Each named move below is a turn or a mirror, shown by a few rows before and after it. Which moves, in which order, take the first row of each later pair to the second? The first pair is answered.
V:
[0.07 -0.65 -0.11 1.14 0.16 -1.04 -0.57 0.02 0.07 -0.71 0.32 -1.42 0.43 0.39 0.12 -0.18 -0.44 -0.73 -1.71 -0.82 -0.69 0.46 -0.97 -0.36 -0.22 -0.66 -1.03 0.39 0.23 0.28] -> [-0.02 -0.19 -0.48 1.73 0.10 -1.12 -0.32 -0.10 0.19 -0.58 0.04 -1.30 0.80 0.58 0.10 -0.35 0.05 -0.90 -1.09 -0.63 -1.11 0.24 -0.93 -0.40 -0.25 -0.09 -0.84 -0.23 0.59 0.69]
[0.17 1.23 1.57 2.82 0.05 -0.18 -1.00 0.95 0.97 -0.39 0.13 -0.52 0.42 -0.07 0.42 0.47 -0.71 -0.50 0.81 0.75 -0.20 1.35 -1.22 -1.22 -0.01 1.62 0.33 -0.58 1.89 0.43] -> [0.60 0.34 2.33 1.48 0.42 0.06 -1.64 1.33 0.52 -0.60 0.74 -0.96 -0.37 -0.32 0.50 0.84 -1.87 -0.03 -0.53 0.20 0.90 1.86 -1.20 -1.03 -0.02 0.47 -0.16 0.88 1.25 -0.54]
[0.57 -1.44 0.16 0.57 -1.01 0.20 -0.27 -0.39 0.77 1.20 0.47 0.06 -0.52 -0.43 -1.00 -0.28 -0.93 -0.09 -0.91 1.37 -0.34 0.83 0.25 -0.31 -0.13 1.04 0.37 -0.28 0.24 -0.87] -> [0.55 -1.35 0.03 0.74 -1.02 0.16 -0.14 -0.41 0.83 1.28 0.40 0.00 -0.44 -0.45 -1.06 -0.24 -0.69 -0.17 -0.66 1.42 -0.59 0.76 0.29 -0.37 -0.06 1.18 0.47 -0.39 0.28 -0.71]
[-1.11 1.57 0.73 -0.28 1.29 0.56 0.28 -0.66 -0.14 1.63 -0.44 -0.07 1.00 -0.78 0.39 0.14 1.71 0.83 0.21 -1.72 0.35 -1.21 2.25 0.66 -0.08 -1.20 1.32 -0.75 -0.67 -0.04] -> [-0.96 1.23 1.03 -0.79 1.49 0.68 0.06 -0.59 -0.32 1.53 -0.21 -0.20 0.75 -0.85 0.47 0.28 1.25 1.08 -0.30 -1.91 0.67 -0.99 2.23 0.71 -0.10 -1.73 1.12 -0.28 -0.95 -0.40]
D:
[-2.22 -0.34 0.49 -1.89 0.33 1.91 0.96 0.26 -0.19 0.07 -0.16 0.26 0.02 0.12 0.43 -1.60 -0.63 0.90 0.48 0.57 0.24 1.01 0.74 0.41 0.02 1.41 1.31 -0.66 0.06 0.13] -> [-1.91 -0.71 0.03 0.68 -1.15 1.24 1.15 0.33 0.78 0.95 -0.19 0.23 -0.39 -0.12 -0.21 -1.69 -0.47 0.10 0.36 0.78 -0.45 0.47 1.26 0.02 -0.36 2.54 0.76 -1.22 0.33 0.57]
[0.17 1.39 -0.57 -0.13 0.59 0.36 0.63 -0.39 0.12 -0.50 0.08 0.72 1.33 0.13 0.16 -0.28 1.38 -0.01 1.73 0.20 -0.67 0.07 -0.11 0.41 0.00 0.82 0.80 -2.41 0.16 0.80] -> [0.98 0.60 -0.88 1.11 -0.07 -0.37 0.79 0.76 0.27 -0.51 -0.71 0.60 1.00 -0.16 -0.01 -0.42 1.02 -0.40 1.19 0.12 -0.31 0.07 0.38 0.78 -0.66 0.69 -0.67 -2.39 0.40 1.42]
[0.22 0.51 0.39 -1.48 0.77 0.29 0.32 0.18 -0.73 -1.55 -0.34 0.96 1.01 0.19 0.91 0.58 0.29 0.72 0.18 1.23 0.45 2.17 -1.03 0.22 -0.12 -0.75 1.22 0.20 0.76 0.48] -> [-0.03 0.66 -0.19 1.00 -0.55 0.17 0.31 -1.01 0.70 -0.29 0.44 1.03 0.86 0.31 0.08 0.59 0.96 -0.24 0.57 1.62 -1.08 1.51 -0.88 -0.82 0.10 0.96 2.01 -0.56 0.81 0.52]
[-1.16 1.65 0.86 -0.70 0.33 0.12 -0.59 0.29 -0.07 -0.07 -0.94 -0.11 1.15 0.44 -0.05 0.67 1.44 0.30 1.08 -1.54 -1.10 0.09 -0.32 1.02 -0.14 1.45 1.00 -0.02 0.17 1.26] -> [-0.61 1.13 0.58 0.96 -0.62 -0.40 -0.42 0.96 0.47 0.15 -1.25 -0.23 0.86 0.26 -0.43 0.58 1.28 -0.29 0.67 -1.50 -1.18 -0.09 0.04 1.02 -0.59 1.81 0.16 -0.33 0.37 1.73]
T:
[-1.37 0.38 0.96 -2.31 0.81 0.76 0.82 0.11 -0.57 -0.64 -0.74 1.00 -0.56 -0.61 0.71 -0.43 -0.09 0.41 0.05 0.56 -0.26 -0.51 0.39 0.48 0.06 0.72 0.68 0.09 0.38 -0.78] -> [-0.94 0.30 1.08 -1.86 0.62 1.12 0.52 -0.06 -0.41 -0.85 -0.58 1.04 -0.21 -0.59 0.61 -0.05 -0.10 0.17 0.00 1.41 -0.34 0.17 -0.21 0.39 0.08 0.87 1.15 -0.21 0.70 -0.98]
[-0.60 -0.31 -1.11 0.63 0.51 -1.40 1.34 0.50 -0.37 0.57 -0.77 -0.50 0.31 -1.71 -0.69 -2.08 -0.11 -0.22 1.28 -2.07 -0.22 -1.93 0.67 1.44 -0.65 -0.19 -1.64 0.52 -0.81 1.77] -> [-1.15 1.29 -0.85 -0.49 1.79 -0.56 0.73 -0.15 -1.45 -1.15 -0.34 -0.39 1.49 -1.03 0.06 -0.80 1.03 -0.16 2.30 -2.45 -0.32 -1.09 -0.83 1.06 0.50 -0.90 -0.47 0.46 -0.64 1.30]
[1.43 -0.60 1.87 2.90 -0.58 -1.59 0.86 -0.11 -1.46 -1.57 0.98 0.20 -0.09 0.21 1.33 1.32 -1.21 -0.14 -1.14 -1.23 1.20 0.65 -1.90 -0.32 0.34 -0.11 -0.77 3.37 -0.03 -2.52] -> [1.52 -0.91 1.78 3.10 -0.98 -1.86 0.93 0.11 -1.27 -1.12 0.84 0.29 -0.45 0.01 1.17 0.95 -1.42 -0.18 -1.38 -1.22 1.25 0.26 -1.38 -0.25 0.07 0.00 -1.04 3.36 -0.10 -2.31]
[-0.70 0.05 0.46 0.49 0.26 -0.56 -0.73 -0.42 1.24 0.26 0.84 -0.44 -0.07 -0.51 0.26 -0.49 -0.29 0.10 -0.72 -0.77 0.52 -1.06 -0.20 0.42 0.81 1.45 -1.20 -1.47 -1.10 0.22] -> [-1.00 0.49 0.42 0.06 0.63 -0.39 -0.84 -0.60 0.83 -0.19 0.92 -0.54 0.19 -0.30 0.52 -0.28 0.12 0.10 -0.36 -1.05 0.46 -0.99 -0.58 0.28 1.06 1.18 -0.92 -1.43 -1.20 0.19]
G:
[0.28 0.44 -0.09 -0.94 0.73 -0.43 -0.65 0.56 -0.72 -1.57 0.37 -0.93 -0.24 0.42 0.72 1.20 -0.01 -0.11 0.31 -1.41 0.85 0.24 0.02 0.18 0.04 -1.37 -0.95 1.05 -0.63 -0.16] -> [-0.36 0.77 -0.03 -0.95 0.80 0.38 -0.84 -1.17 -0.03 -0.85 1.44 -0.80 -0.07 0.74 0.43 1.41 0.36 -0.16 0.84 -0.83 -0.01 0.10 -0.39 -0.62 0.63 -0.35 0.77 0.66 -0.80 -0.83]
[0.94 0.47 0.37 0.63 0.38 0.07 -0.80 0.65 -0.78 -0.99 -0.52 0.35 -0.22 0.08 0.86 0.81 0.55 -0.97 -0.43 0.20 0.15 1.37 -0.77 -0.01 -0.51 -0.63 -0.69 -0.24 0.82 1.15] -> [0.14 0.82 0.44 0.33 0.40 0.81 -1.04 -1.09 -0.04 -0.18 0.49 0.53 -0.18 0.29 0.63 0.71 0.75 -0.85 0.07 0.96 -0.82 1.20 -1.06 -0.73 -0.03 0.38 1.04 -0.72 0.63 0.47]
[0.18 0.11 -1.12 -0.44 0.92 -0.87 0.64 -0.32 -0.43 0.42 -0.31 0.30 -0.47 0.06 0.87 -0.81 0.16 0.48 0.05 -0.11 -0.84 -0.26 0.28 -0.09 -0.71 0.62 -0.06 0.40 -0.97 0.97] -> [0.52 0.19 -1.07 0.30 0.85 -1.13 0.36 0.23 -0.69 -0.35 -0.33 0.02 -0.44 0.10 0.99 -0.08 0.41 0.14 -0.18 -0.62 -0.61 -0.03 0.02 -0.30 -0.63 0.13 -0.68 0.67 -0.78 1.08]
[0.15 -1.66 1.02 -2.39 -0.86 1.08 0.71 -0.82 1.41 2.60 0.69 0.28 -0.85 -0.63 -0.83 -1.99 -2.05 0.70 -0.95 2.76 -0.11 0.22 1.00 0.09 -1.17 1.07 0.90 -0.02 -0.35 -0.84] -> [1.86 -1.95 1.09 -0.66 -0.97 -0.44 0.48 2.49 -0.08 0.03 -0.97 -0.41 -0.96 -1.09 -0.38 -0.69 -2.00 -0.16 -1.89 0.75 1.58 0.88 0.97 0.79 -1.77 -1.08 -2.68 1.23 0.03 0.39]

Between the rows of a pair lie two moves.
[-0.34 1.15 -0.38 0.68 2.04 0.19 -1.41 0.53 -1.85 -1.54 -0.28 -0.09 -1.17 0.54 0.49 1.20 0.60 -1.16 -0.18 -2.96 0.02 -0.56 -0.65 -0.89 -0.99 -2.08 -1.54 2.04 -0.61 1.43] -> [-1.16 1.23 -0.04 -0.64 1.99 2.38 -1.53 -2.82 -0.39 0.37 1.30 0.93 -0.15 1.08 -0.09 0.76 0.38 -0.58 0.52 0.79 -1.56 0.37 -1.62 -1.50 -0.57 0.02 2.69 0.31 -0.20 -0.16] -> T, G
[1.46 -0.05 0.73 -0.47 0.29 0.66 -0.05 1.49 -1.32 -1.69 -0.79 0.30 0.89 -0.04 0.44 1.01 -0.69 0.00 -0.40 1.11 1.50 1.69 -1.00 0.63 -0.50 -1.09 -0.55 0.27 0.48 0.36] -> [0.02 0.64 0.86 -2.00 0.80 1.73 -0.20 -0.88 -0.76 -0.55 0.69 0.64 1.01 0.39 0.38 0.60 -0.34 0.54 0.35 1.57 0.38 1.23 -1.35 -0.08 0.30 -0.22 1.89 -0.14 -0.04 -0.65] -> T, D
[-1.66 0.92 -0.52 -0.75 -0.74 -1.13 1.13 0.73 -0.84 0.70 0.21 -1.17 0.41 1.08 0.76 -0.77 1.11 -0.31 1.58 -1.22 -0.30 -2.57 1.04 -0.11 -0.88 -0.50 -0.25 0.78 0.03 0.35] -> [-1.23 1.26 0.40 -1.80 0.13 0.03 0.12 0.30 -1.58 -0.85 1.10 -1.32 1.13 1.40 1.27 0.92 0.98 -0.32 1.33 -0.69 0.17 -0.67 -0.63 -0.35 -0.08 -1.51 0.81 1.36 0.26 -0.86] -> V, T
[-1.55 0.13 0.16 -1.90 1.00 0.64 -0.20 -1.19 -0.47 0.84 0.66 -0.19 -0.86 -0.22 0.74 -0.25 -0.26 0.44 0.22 -1.28 -0.20 -1.02 0.11 -0.37 0.62 -0.27 1.04 0.77 -1.40 -0.52] -> [-1.26 0.99 -0.03 -0.48 0.65 1.03 -0.14 -1.86 -0.03 0.50 0.54 0.12 0.33 0.11 0.76 0.38 0.79 -0.21 1.26 0.35 -1.03 -0.29 -0.80 -0.59 0.76 0.70 2.10 -0.64 -0.32 -0.15] -> V, T
[-0.12 1.22 -1.53 -0.18 0.09 -0.86 0.41 0.78 0.57 -0.75 0.08 -0.33 -0.97 0.27 -0.25 -0.26 -0.86 -0.24 0.18 -2.03 0.67 -0.20 0.05 -0.73 -1.14 0.08 0.55 0.92 -0.93 -0.14] -> [-0.19 1.50 -1.67 -0.28 0.26 -0.81 0.53 0.93 0.47 -0.94 -0.35 -0.14 -0.69 0.33 -0.23 -0.41 -0.61 -0.20 0.50 -1.92 0.64 -0.27 0.09 -0.55 -1.11 0.10 0.50 0.66 -0.75 0.18] -> V, D
[0.50 -0.52 0.49 0.56 -0.56 -0.09 0.19 -0.57 0.62 0.53 -0.17 0.01 -0.14 0.54 -0.62 -0.38 0.14 -0.53 -0.24 0.27 -0.07 -0.05 -0.44 -0.88 -0.42 0.65 -0.26 -0.11 0.04 -0.24] -> [0.28 -0.46 0.56 -0.80 0.13 -0.36 0.43 0.04 -0.11 0.22 -0.57 -0.11 -0.39 0.48 -0.14 -0.81 -0.14 0.00 -0.33 -0.66 0.50 -0.37 -0.06 -0.33 -0.64 -0.11 -0.91 0.36 -0.40 -0.04] -> T, D
[-0.20 0.33 -0.27 -0.63 0.48 -0.75 0.25 0.51 -0.61 -0.05 -0.77 -0.09 -0.13 -0.45 -0.10 -0.68 0.60 0.53 -0.14 -0.21 0.43 -0.33 0.42 0.61 -0.85 -0.17 -0.84 -0.51 -0.49 1.08] -> [-0.25 1.16 -0.10 -0.19 0.79 -0.24 -0.31 -0.16 -0.89 -1.04 -0.14 -0.26 0.34 -0.12 0.25 0.56 1.21 0.08 0.26 -0.30 0.19 0.43 -0.63 -0.04 -0.09 -0.37 -0.08 -0.55 -0.32 0.63] -> T, G
[0.59 0.11 -1.06 -0.28 0.96 -0.77 1.50 -1.83 -1.41 -0.42 -0.83 1.19 0.21 0.60 1.27 0.09 2.08 -1.25 0.79 -0.87 0.27 0.04 0.43 0.19 -0.65 -1.00 0.22 -0.07 1.31 0.69] -> [1.40 -0.89 -0.21 -0.88 0.98 -0.22 0.80 -1.71 -1.47 -0.87 0.01 1.01 -0.25 0.39 1.18 0.85 0.90 -1.16 -0.68 -0.34 1.11 1.34 -0.06 0.23 -0.76 -1.90 0.20 0.98 1.21 -0.43] -> T, V
[0.52 0.00 -1.76 1.02 -1.43 -0.68 0.67 -0.52 -0.36 0.33 -0.69 0.56 -0.37 -0.28 0.12 -0.20 0.15 0.08 0.93 0.37 -0.27 -0.84 0.44 -0.58 -0.80 0.65 -0.60 -0.45 1.36 1.03] -> [-0.50 0.81 -1.35 -1.33 -0.08 0.26 0.52 -1.60 -1.08 0.00 0.03 0.75 0.13 0.25 0.68 -0.07 0.38 0.81 1.54 0.32 -0.32 -0.65 -0.25 -0.73 0.00 0.24 0.87 -0.29 1.00 0.29] -> D, D
[0.83 -0.51 0.71 0.45 -0.52 -0.19 -0.54 0.86 -0.42 -0.63 -0.14 -0.18 -0.71 -0.54 -0.20 1.04 -0.17 -0.33 -1.07 -0.02 0.78 0.72 0.40 -0.29 -0.38 -0.32 -0.63 1.03 0.17 -0.19] -> [0.22 -0.09 0.68 -0.22 -0.01 -0.34 -0.48 0.87 -0.78 -0.70 -0.19 -0.23 -0.84 -0.47 0.01 0.74 0.14 -0.04 -0.78 -0.99 0.84 0.19 0.54 -0.26 -0.19 -0.59 -0.78 1.30 -0.12 -0.02] -> T, T
[1.06 -0.41 0.32 1.40 0.78 -1.31 0.18 2.09 -0.59 -0.83 0.10 0.34 -0.05 -1.15 -0.18 0.49 -1.04 -0.61 -0.18 0.64 1.07 0.00 1.12 -0.39 0.81 -0.87 -1.54 0.79 -0.83 -0.59] -> [0.52 -0.29 0.31 2.40 0.18 -0.83 -0.27 0.44 0.52 0.26 1.38 0.32 -0.40 -0.98 -0.68 0.70 -0.87 -1.04 -0.12 1.02 0.01 -0.32 0.94 -1.53 1.34 0.34 -0.07 0.57 -1.10 -1.35] -> G, T
[-0.30 -0.88 -0.30 -1.40 0.64 0.87 -0.26 -0.78 -0.07 0.89 1.14 0.69 -0.80 -0.45 -0.60 -0.62 -1.05 1.04 -1.10 0.62 0.93 0.14 0.07 -0.31 -0.17 -0.66 1.38 0.70 -0.61 -1.14] -> [0.06 -0.38 -1.37 -0.08 0.30 -0.42 1.08 1.10 -0.29 0.51 -1.37 0.98 -0.04 -0.56 -0.32 -1.62 -0.03 0.79 -0.03 0.66 0.95 -0.55 0.92 0.87 -1.04 -0.34 -0.46 -0.56 0.28 1.19] -> V, G
[0.10 0.34 -0.42 -0.37 -0.88 0.62 0.18 -1.49 0.89 1.37 0.82 0.53 -0.43 0.03 -0.07 -0.48 0.25 -0.09 -0.37 0.87 -1.45 -0.91 -0.21 -0.43 0.34 1.14 1.41 -0.74 -0.03 -0.99] -> [0.78 -0.08 0.06 -3.01 0.44 0.59 0.30 0.37 -0.68 -0.09 -0.33 0.40 -0.33 -0.22 0.73 -0.55 -0.59 0.82 -1.13 0.36 0.47 -0.01 -0.21 0.93 -0.13 -0.93 0.04 0.24 -0.13 -0.81] -> D, D
[-0.90 0.70 -1.47 0.56 -0.07 -1.10 1.42 0.12 0.56 1.37 -1.23 0.29 0.56 0.31 0.29 -2.39 0.46 0.62 1.32 0.13 -1.21 -1.85 1.30 0.93 -0.80 0.98 -0.63 -1.33 0.12 1.84] -> [-1.64 0.14 0.03 -2.16 0.76 0.38 -0.08 -1.93 0.47 1.84 1.79 -0.18 -0.65 0.36 0.19 -1.47 -0.85 1.32 -0.16 -0.75 -0.92 -1.35 0.58 -0.30 0.34 0.04 1.21 0.80 -1.58 -1.18] -> V, D
[-0.94 0.31 0.48 -1.96 2.11 1.72 0.24 -0.25 -1.21 -0.69 1.10 0.74 0.50 0.50 -0.36 -0.43 -0.90 1.21 0.05 1.94 0.60 0.15 -1.40 0.42 0.31 -0.98 1.16 0.00 -0.41 0.05] -> [-1.47 0.88 -0.12 0.68 0.88 1.51 0.20 -1.55 0.03 0.25 1.97 0.68 0.40 0.72 -0.99 -0.08 0.21 0.12 0.77 1.86 -0.92 -0.64 -1.44 -0.83 0.84 0.69 1.93 -0.73 -0.22 0.20] -> G, D
[-0.69 0.65 -0.21 -0.69 0.67 -0.13 0.67 -0.18 -0.55 -0.01 -0.62 0.39 0.59 0.11 0.36 0.17 0.63 0.07 0.77 -0.37 -0.24 -0.78 0.01 0.42 0.32 0.02 0.44 -0.34 -0.02 0.27] -> [-0.01 0.64 -0.08 0.03 0.51 0.05 0.33 0.07 -0.50 -0.64 -0.52 0.31 0.85 0.22 0.38 0.85 0.65 -0.21 0.68 0.35 -0.04 0.19 -0.61 0.38 0.28 -0.09 0.43 -0.66 0.42 0.18] -> G, T
[0.66 -1.34 -0.12 -0.26 -0.43 -0.40 0.98 1.29 0.46 0.28 -0.72 -0.06 -1.08 -0.18 -0.23 -0.44 -1.47 0.23 -0.55 0.56 -0.07 -0.12 0.05 0.92 -1.05 -0.51 -0.28 -0.20 0.02 -0.07] -> [0.35 -0.21 0.48 -0.90 0.57 0.39 0.10 0.71 -0.41 -1.28 0.30 -0.35 -0.52 0.33 0.38 1.27 -0.75 0.07 -0.17 -0.39 -0.04 0.74 -1.37 0.21 0.15 -1.42 0.45 0.50 -0.14 -1.01] -> G, D
[0.49 -0.89 -0.01 -1.40 0.10 1.26 -0.70 0.01 -0.34 0.02 0.16 0.21 0.89 0.07 -0.30 0.23 -0.73 0.62 -0.56 1.96 0.82 1.64 -0.58 0.48 -0.70 -0.19 1.04 -0.01 0.41 -0.48] -> [0.75 -1.34 -0.41 -0.64 -0.46 0.50 -0.16 0.70 0.10 0.69 -0.65 0.34 0.67 -0.16 -0.55 -0.64 -0.91 0.60 -0.67 1.99 0.81 0.99 0.18 0.91 -1.32 0.15 0.20 -0.32 0.54 0.34] -> D, G
[0.01 -0.98 -0.08 -1.63 0.91 -0.63 0.38 1.48 -0.80 -0.52 -1.21 0.03 0.18 -0.21 0.50 -1.17 -0.81 0.65 -0.59 -0.23 0.85 0.33 0.52 0.95 -0.84 -0.68 -0.76 0.35 0.15 0.14] -> [0.89 -0.77 0.22 1.60 -0.08 -0.51 -0.74 1.20 -0.32 -1.59 -0.14 -0.52 0.23 -0.12 0.20 1.14 -0.17 -0.96 -0.91 -0.59 0.27 1.32 -0.71 -0.42 -0.01 -0.45 -0.71 0.59 0.53 -0.48] -> G, T
[-1.10 0.93 -0.02 0.29 -0.10 -0.58 -0.53 -0.73 -0.54 -0.41 0.60 -0.32 -0.63 0.15 0.09 0.56 1.08 -0.41 0.53 -1.65 -0.49 -0.73 0.08 -1.46 0.47 0.23 0.20 0.61 -0.72 -0.37] -> [0.49 0.05 -0.08 1.83 -0.92 -1.00 -0.73 0.63 -0.33 -0.95 -0.17 -0.42 -0.61 -0.28 -0.17 1.09 0.48 -1.06 -0.20 -0.69 -0.02 0.30 -0.04 -1.08 -0.17 -0.01 -0.96 0.38 0.09 0.03] -> T, D
